One vector is turned by the same rotation once a tick. Each row is the vector after some number of ticks, and that number follows the row.
The counts run from 0 to 821.
[ 34  27  -4  10 -11  -5  11   6  35  -3 -28   7   6  32 -39  22 -18  27
 -24  37  43  -2  -4  -4  31 -18   2 -37  -7 -11  10 -12  39 -10 -14   7
 -20 -26  -7   2 -35  -6  -2  14  15 -17 -18 -24  -4  19  23 -15   5 -35
   0   2  26 -16  22 -17   7  -2 -57  27  12 -14  13 -26 -30  -2   7  44] => 445
[  1  -4  16  10 -19 -26  11   3  35  -8 -24  11  -9  31 -26 -31 -23  45
  18  19  -6  14  -5   1 -21  30  -8 -19 -29 -26 -12 -29 -11   2  -2 -21
 -23  -9 -36  42  -2   6 -26   4 -26 -12 -14  -8 -32  35   3  -2  30 -17
   0  39 -13   7   9 -27  -6  -3 -38  -5 -12 -39  42 -17   1 -17  -1  14] => 644
[ -5  15  -5  31 -22 -19   5   5  25   6 -20  16  40  27 -23 -15 -12  20
   3  37  28  19  35  -8   9 -34  26   0  24   0  31  12   4   6 -31   7
 -41 -29  -2 -28  -9  16 -14 -13  -5 -21 -29  -6   0  24  39   9   7  21
   1  21  -8 -35  10   1 -10  47 -38  22  19 -13  -3 -22 -30 -32  -7  -8] => 119
[  5  -4  -2  41 -20 -31  10 -11  34   4 -15  -8 -16  -4  -8 -14 -17  44
  -5  30  22  47  11  11 -20   4   3  -6   7 -36  -6  24 -29 -10 -27   7
 -38 -24   1  14  -5   6 -13 -34 -41  -1 -23  -3 -14  39  16  21  35  14
  -4  15  13 -13 -29 -16 -18  28 -33  18  -3 -38  10   5 -32 -23   7  19] => 212
[  7  -9 -10   6 -19 -22   6  14   5   4  -8  25 -13  22 -11   5 -33  37
   8  41 -20   8  -4   9   5   1  29   7 -53 -21  -1  15  21  -3 -28  16
 -21 -25   5  13 -17  27 -36   1 -28 -25 -20  -9  -6  -1  -9 -20  -7   7
  18  37  24  -1   2  23 -23  37 -55  31   7 -30  31 -36   7 -15 -24  -4] => 779
[ 30   2  -3  35 -20  15 -19 -10  33   5   4  18 -22   6  -5  11   9  46
   2  18  40  19   3 -29  -4 -25  15   7  -9  -2  -1  25 -25 -14 -36  22
 -11  -6 -11 -10 -30   6  16 -19  -7 -17 -35 -11 -21  50  40  25  30  29
 -14   1 -18  13   9 -47 -36  10 -42   3  45   8  -6 -21 -21 -17 -24  13] => 303
[ 15 -23  20   1 -37  -1 -29 -28   3  -1  11  12  -8  10 -27   5   7  17
  38  30   0  16   7  16  -8 -32  15  13   9 -19   6  10  -4  -3  -4  27
  -9  -6 -30 -28 -12  -4 -12  -2 -48 -17 -25   5 -32  29  39  25  25   0
 -11  48 -21  16  -4 -16 -35   0 -34   8 -14  -6  21 -22   1 -40 -32 -38] => 634
[ -5 -18  -1  -9 -49 -10 -13 -28  -8 -16   0  12 -22  -9 -37 -22  -7  11
  38  37  -6  23  11   2  -1 -31  35  12 -25 -26  16   3  14  -6  -9  -1
   1 -20 -19 -24 -15  -2 -23  -5 -24 -20 -35 -20 -31  24  37   3  33  -4
   6  31  13  -9   6   4 -46  17 -31  12 -33 -24  34 -21  14 -25 -13 -26] => 93
[ 20  25   4 -15   3  30  35 -17  47  24  12   0  -1  18 -24 -15  25  39
 -23  24  -8  14   3 -19  10 -36  -9 -15 -46  14  -8  -4 -31   2  -1 -30
  -6 -23  12  41 -11 -23 -22  17  -7 -14  -7 -28   0  13  21 -26  44  16
  -1   2 -32 -39  33   0 -13  35 -26   3  43   9  18  -7 -23   8 -18  14] => 404
[ 22  43  16   4  11   9   2 -18   8  15 -11 -10 -15   3 -59   2  34  36
 -16  22 -16  23  16  14  25 -50   2   0 -26 -11  27  -1   0   3   7  -3
  22 -27  -4  -5 -31 -37 -11  27  -5   5  -3  -3  14  23  42 -20  11 -18
 -31   8   6 -19  35 -13  11  37 -45  18  22  -8  12   2 -30 -11 -18 -15] => 628
[  4  -2  -5 -21 -26  11  -4  -8  11  14  35   5 -55   8 -29   5   0  70
   3  14   5   3 -18   5   4  -1  16   4  -7 -18 -14 -28 -21 -21   5  15
  -9 -15  -3  30  -2  -8 -19 -15  -9 -45  -6  17  -3  26  -3   9  42 -21
 -15  26  34 -32  30 -27  -7   4 -41   7  52 -21  48  -7  -1   1 -27  22] => 432
[ -2   0  21   5 -23 -24   5  16  50  30  22  -3 -10  20 -40 -31 -31  33
 -18  19  35  35  17 -10  -5  -2  20  30   6  13  23 -27  -6  18 -13   0
  -1 -31   4  -5  -9  10   6  17 -11  -9   1  -2  -2  21  42  23  40   4
 -36  13   8 -25  -5 -18  17  39 -60  16  35 -20   4 -15   0 -24   6   7] => 274
[  9  19  -8   7 -34  -5 -12  -8  17 -10 -29  22 -21  17 -26 -21  -6  54
  27  31  -1  14  22   1   5 -10  18   1 -40 -20 -10 -20   7 -19  -8 -12
  23 -26 -45 -21  -1 -17 -46 -13 -14 -10 -17 -38   2  16  40 -19  30  -9
   8  25 -20   7  52 -23 -29  -6 -30  -7  -3 -12  13 -33 -16  -2 -16 -26] => 197
[ -5  13 -12  12 -47 -36  10   4  14  21   9  18  -7  21  -2 -18  -9  61
  17  23  45  16  33  19 -31 -17  -2  -8  27   2 -24  -5 -22 -17 -21  15
 -19 -26  12   0  -1  22 -18 -26 -18 -21 -25  13  -2   4  36  11  45  12
 -15  31  -3 -38  15 -21  -7  25 -14  21  14   3  -1 -10 -38   9  -9  14] => 436
[  8  -7   2   1 -28  14  -9  -9   6  11 -33  13  -3  11 -28  18  25  16
  24  40 -22 -13  -7  44  37  -9   5 -25  -3   9  28  20  43  -5   2   3
  -4 -35  17 -14 -25 -10 -37  10 -43  14 -10  -8  15 -10  39 -28  -9 -31
   2  32   4 -25  10   7  -9  25 -44  44  -2 -13  29 -11  -6   7 -15   8] => 176
[  3 -12  23  29 -24 -14  -6   0  16   2 -25   6 -34   2  -9 -24 -12  60
  13  14  22  29   2  14 -15  52  -9   2 -18 -39   0 -14  -8  -7  -3   6
 -38 -12  -5  10   1   2 -34 -33 -41   0 -15  -3 -20  27  13  11  22   2
 -11  33  -9   6 -15 -27   0  -2 -68  17   1 -45  30  -3   2  -9  -5   9] => 593
[ 11   9  37   8 -17   6  10 -26  41   0  -9   1  19  15 -50 -34  23  28
   3  20  19  44  16  12 -29   9   1  -1  25  12 -17  -4 -22  -2   3 -35
 -33 -12 -10  28  -3  -7 -13 -20  14  -7 -29  -1 -12  41  21  15  52 -13
   9  25   0 -52  11 -29  -9  15 -40  14  22 -19  15   3 -35 -28   3   6] => 590
[ 12 -21 -10  -1 -60   2 -34  -9 -14  11  -7  18 -50 -12 -11   9  12  61
  36  24   1  19  -2  39  -9  21  11  16  -4 -18   3   2   6 -24 -17  13
 -25 -35  10   9 -25  -2 -19 -29  -5 -17 -24   2   7  23  15   3  41   0
  -6  38  10 -34   4 -21 -36   8 -23  29  -5 -32  42   4  10   7 -34  -8] => 595
[  7  28 -15  11 -15  17  -4  28  35  32   0  16 -32  18 -27  15  11  69
 -14  21  -2   6 -15   2  11   3  11  -9 -10   1  10  -5  -6  -9 -15  28
  17 -28   0  30 -36  -5   9   5   5  -3   5  16  18   5  24 -19  24 -35
 -22  10  39   0  32 -45   4  12 -35  20  45 -12   3 -11 -15  15   0  59] => 219
[ 19  22 -12   4 -16  -2  25 -23  48   1  -1  16  -4  17 -15 -17   9  24
   7  35  36  15  12 -22  -8 -51   3 -22 -39 -10  -5 -10 -11   4 -25  -8
  -7  -8 -29  -1  -9   7   1   7  -2 -33 -29 -42 -36  32  34  -1  42  -5
 -16  -8 -22  10  20 -20 -29   6 -18 -16  -6   2   5 -31 -24 -11  -4  -3] => 579
[ 16  10 -12  14  -5  15 -25 -22  31  12 -18  -8 -23   6   1  -8   9  51
   1  20  28   8  14 -16  31  -1 -22 -11 -37 -18  13   8 -13   1 -24  -2
 -42 -21   0  -7 -25 -14   9   3   6  -9 -24 -36  12  50  15   8  30  35
  -5   9 -33 -11  10 -22 -36  27 -44 -11  43 -15  22  -3 -27  -6 -23   3] => 26
[-34   0 -12 -11 -29   4 -32  24  18  28   8  -2 -33  20 -27  -5 -31  49
  34  34 -36   3   4  17  34   4  23   3  16 -17  53  -5 -11  -7   0   5
   1 -41  -2  -6 -23  -4  -8  30 -27 -13   8  10  32   6  34  -1  33  -5
 -13  48   1 -19   5 -10 -17  29 -15  14  -2 -22  25  14  24  -2 -28   4] => 492
[ 26 -17  29 -11 -30  30 -15 -22  22  -2  11  34  14  25 -35  19  10  32
  14  24 -29  -5 -14  18  -3  11  18  -9  10  14 -19 -24  31 -16  22  -1
  -2 -24  -5  29 -14 -11 -35  21 -31 -14 -15  27  -3 -10   0 -25  18 -30
  16  55  17 -21  25  -9 -10  20 -49  46  30   0  29 -25  -3  -4 -25   3] => 615
[ 41   8  35  40   0  11  11  -4  56  21 -23  15  -9  16 -25 -23  17  47
 -17  23  32  16  15  -6  -3  -9 -22 -14 -29  15 -14   4   0   1  -2   1
  17 -10   1  -5 -15 -14  -9   3  -7   5  -9  -6  -5  23  43 -19  21   4
 -35   7 -21   1   7 -23  27  12 -68  20  51  11 -11 -23 -29   2  14  11] => 682
[ 10 -16  -4 -14 -24   9  10   0  15   8  -6  43   9  37 -10  -3  -8  36
  25  35 -14 -23 -11   4   3   2   8  -5 -35  12 -16 -25  23  -5  -2  -3
  -8 -13   4  28   6  17 -46   4 -13 -40 -20 -14 -13   4   1 -29   4   1
  14  47  -7 -13  35   4 -11  17 -66  20  34  -9  39 -47   5   6 -25   0] => 288
[  0 -31 -15  12 -13 -19   9 -12  35  -6  -5   2   3   7 -24   0 -43  10
 -18  33 -23  11  -3  -9  18 -13  29  -4  -9 -44  18   6   7   6 -13  -6
 -30 -38   4   2  -3  -2 -41 -10 -48 -20 -32 -25 -28  20  22   0   6  12
  16  24  -6   2 -17  19 -24  38 -51  25 -17 -29  25 -18  12 -22 -23 -13] => 450
[-24 -29   2   9 -26  16 -18  16  19  10   8  16 -23   5 -16   6 -21   8
  12  35   1 -18 -14  -9  28 -22  12 -11  14 -25  41  13  10 -13 -11  12
 -13 -22  19 -18 -32 -14   6   3 -47 -28 -28   9 -24  10  49   7   9   8
  -2  23  10 -10 -39  14 -27  20 -53  29  -6 -15  18 -11  40  -8 -17  33] => 716
[ 43 -19  25  12  17   7 -29 -17  43   6 -14 -16 -28   3 -37   0 -11  47
 -10  19 -39  -2 -24  15  14   0  -3   1 -13 -21  -8  10  -4   2  21   3
  23 -27 -11  19 -22 -24  -6  15 -21  -7 -15  26   4  46   6   5   9  -5
 -16  30  19  -3 -29  -2  15  32 -55  44  31  -5  26  15  10 -16 -35 -17] => 297
[-10   6  24  -8  -4 -11  26  -3  34  13   6 -18 -17   8 -51 -22 -20  45
   4   6 -43  38  -8  14 -11   5  13   3  -4 -37  -1 -37 -29  -1  20 -15
   4 -28 -21  44   4 -22 -39   2 -27 -11   9   8 -13  14  20  -8  35 -25
 -16  35  10 -23  -2 -11  16  19 -40  11  -2 -35  18   6  10 -10  -7   9] => 430
[ 28   7  15  21  15   6  16 -14  56   5 -22  -4  47  33 -37   6  -1  22
 -17  20   0  -2 -10   2  10 -24   0 -43  34 -15   4 -18  -7   1  10 -11
 -36 -24  -5  32 -13 -22  -9   2 -14 -25 -33   5 -15  45  22  -7   0 -13
  13  20 -16 -22  -2 -14   5  22 -44  25  20  -7  12  -7 -31 -14  -6  26] => 232
[ -6 -15  53  10 -31   6  22 -10  23   6 -15  23  -1  12 -49 -16  24  15
  25  29  -4  22 -10   6 -33  -2  -7 -23   4  -1  -2  -1  -3  -2  -1 -12
  -7 -11  -2  35 -20 -12 -16   3 -34   8 -24  17 -49   2  40 -22  39 -24
  -7  35  21   1 -15  -7  -8  21 -52  38 -26  -8  14 -15  15 -12   9  30] => 152
[-28   8 -11 -19 -31  18  -6  10  21  34  10   7 -26  -3 -30 -19  -5  46
  19  28 -40   8   2  16  37 -24  24   6   8  -1  45 -10  -1 -13  14 -14
   8 -45   4  -2 -19 -21 -18   8 -24 -14  -1  -6  15  -6  63 -19  38 -16
 -12  29  -8 -34  30  -1 -18  22  -7  16  -4 -14  15  15  25  20 -24   6] => 493
[ 12  -5 -16  33 -14  -8 -24 -13  20 -17 -19   5 -28   0 -10 -20 -14  64
  10  25 -22   6   5   6  11 -20  13 -10 -13 -47 -11   5  -9 -22   8  -6
  27 -32 -24 -20   2 -17 -40 -45 -30 -11 -24  -2  -1  21  40  -5  20  35
   8  37 -12 -13  14  12 -27  16 -26  16  21   0   4  -7  -1   2 -34 -32] => 411
[ -6  -5 -15  16 -19  -7  19  11  53  13 -11  21  38  20 -17  -6  -8  19
   3  51 -38   0  -3   1  -3 -38  19 -29  -2   8  19  31  -9   8 -20   1
 -33 -19  -5  28 -17  30 -22   7 -28 -20 -28 -14 -31  31  28  -4  22  14
  17  30 -24  -1 -18   4 -33  56 -22  20 -19 -14   6 -13   1 -25 -17  12] => 69
[  0  19  -2  -9 -19  14  16  -7   3   8   4  14  17   5 -64  17  12  11
  -8  33 -44 -12   1  12  18 -46  46  -3  28  -1  22  -8  14 -16   8   5
   5 -28   1  30 -25 -23 -33  -7  -2 -27 -20   5 -14  11  51 -16  17 -27
  12  21  29 -30  24  14 -14  31 -22  39   6  -5  10  -5   0 -10 -26   4] => 719
[-13  -3   3  46 -24  31  -8 -11  33  -6 -39   5 -12  15 -17   0  46  23
  26  44  19  10  -3  30   3 -20   7 -35  33   9  21  55  -9  -6 -18  23
 -15   3   1  -6 -42   6  12 -18 -22   6 -37   8  -2  30  18  13   8 -23
  -2  24  30 -26   5 -24 -28  24 -29  15  14  -9  20   2 -28 -24   6  31] => 149
[ 12 -12  29  -3 -37  -6  12 -17  33  10  12   1  19  42 -44 -13 -10  22
   3  31  51  10  26   9  12  -6   1  -4  40   2   3 -31  24   8   3   0
 -23 -24   3 -28  -4   1  -9  11 -37 -21  -7  -2 -19  15  39  19  14 -27
 -28  21  -6 -36   4 -16  28  11 -62  24  21 -10  10 -36 -23 -14   8 -11] => 499
[ 13 -23  14  14 -42  13 -28 -15  43  19   9   4 -26   2 -17  -6   4  43
  29  20   6  10 -14  21 -25  17 -15 -35  36   1 -18  16 -39 -20   2   2
 -22 -26   8  26  -9 -11  14   1 -34  -9 -29  18 -16  28  20   8  55   2
  -7  33  -5 -17 -32 -26 -34  14  -1  33  -9   6  13  11   2  -2 -10  31] => 704
[ 15  27  -4  -6 -15  11 -23 -29  19  12 -17 -12 -41  17 -15   7  44  51
  26  34 -16  -6  -4  26  21 -49 -16 -32 -30   1   5  19 -14  -2   8   0
  18 -34  -5  -9 -46 -24   5  34 -29   2 -16   2  31  10  30 -12  33 -16
 -22  18 -11 -27  20 -17  -8  39  -4  18   7   7  25  11 -27   0 -19  -5] => 137
[ -2  -8  53  20 -33  33   3 -21  36   6 -18  14  14 -14 -42 -23  34  -1
  19  32   5  37   2  -2 -15   2   8 -24  14  18  19  17  -5   5  -7 -24
 -18 -14  12  15 -19 -24 -10  -6 -12  21 -18   4 -31  11  58 -21  51 -20
  -1  21   2 -13 -15 -13 -38  18 -41  18 -15 -11  -3 -10  14 -11  13  27] => 151
[ 17  -7  11   0  -5   2  23   3  44  -3 -16   7  32  25 -23  -2  -8   7
  -3  37 -13 -24  -9  12   3 -35 -21 -52  18  -2   0   5 -10   5  -3 -18
 -37 -21   8  49 -30  -1  -3  16 -24 -35 -31  13 -32  21  24 -19  25  14
   9  41 -10 -24 -30  15  -7  42 -36  33  -4  10  21  -9   1  -5  -7  38] => 560
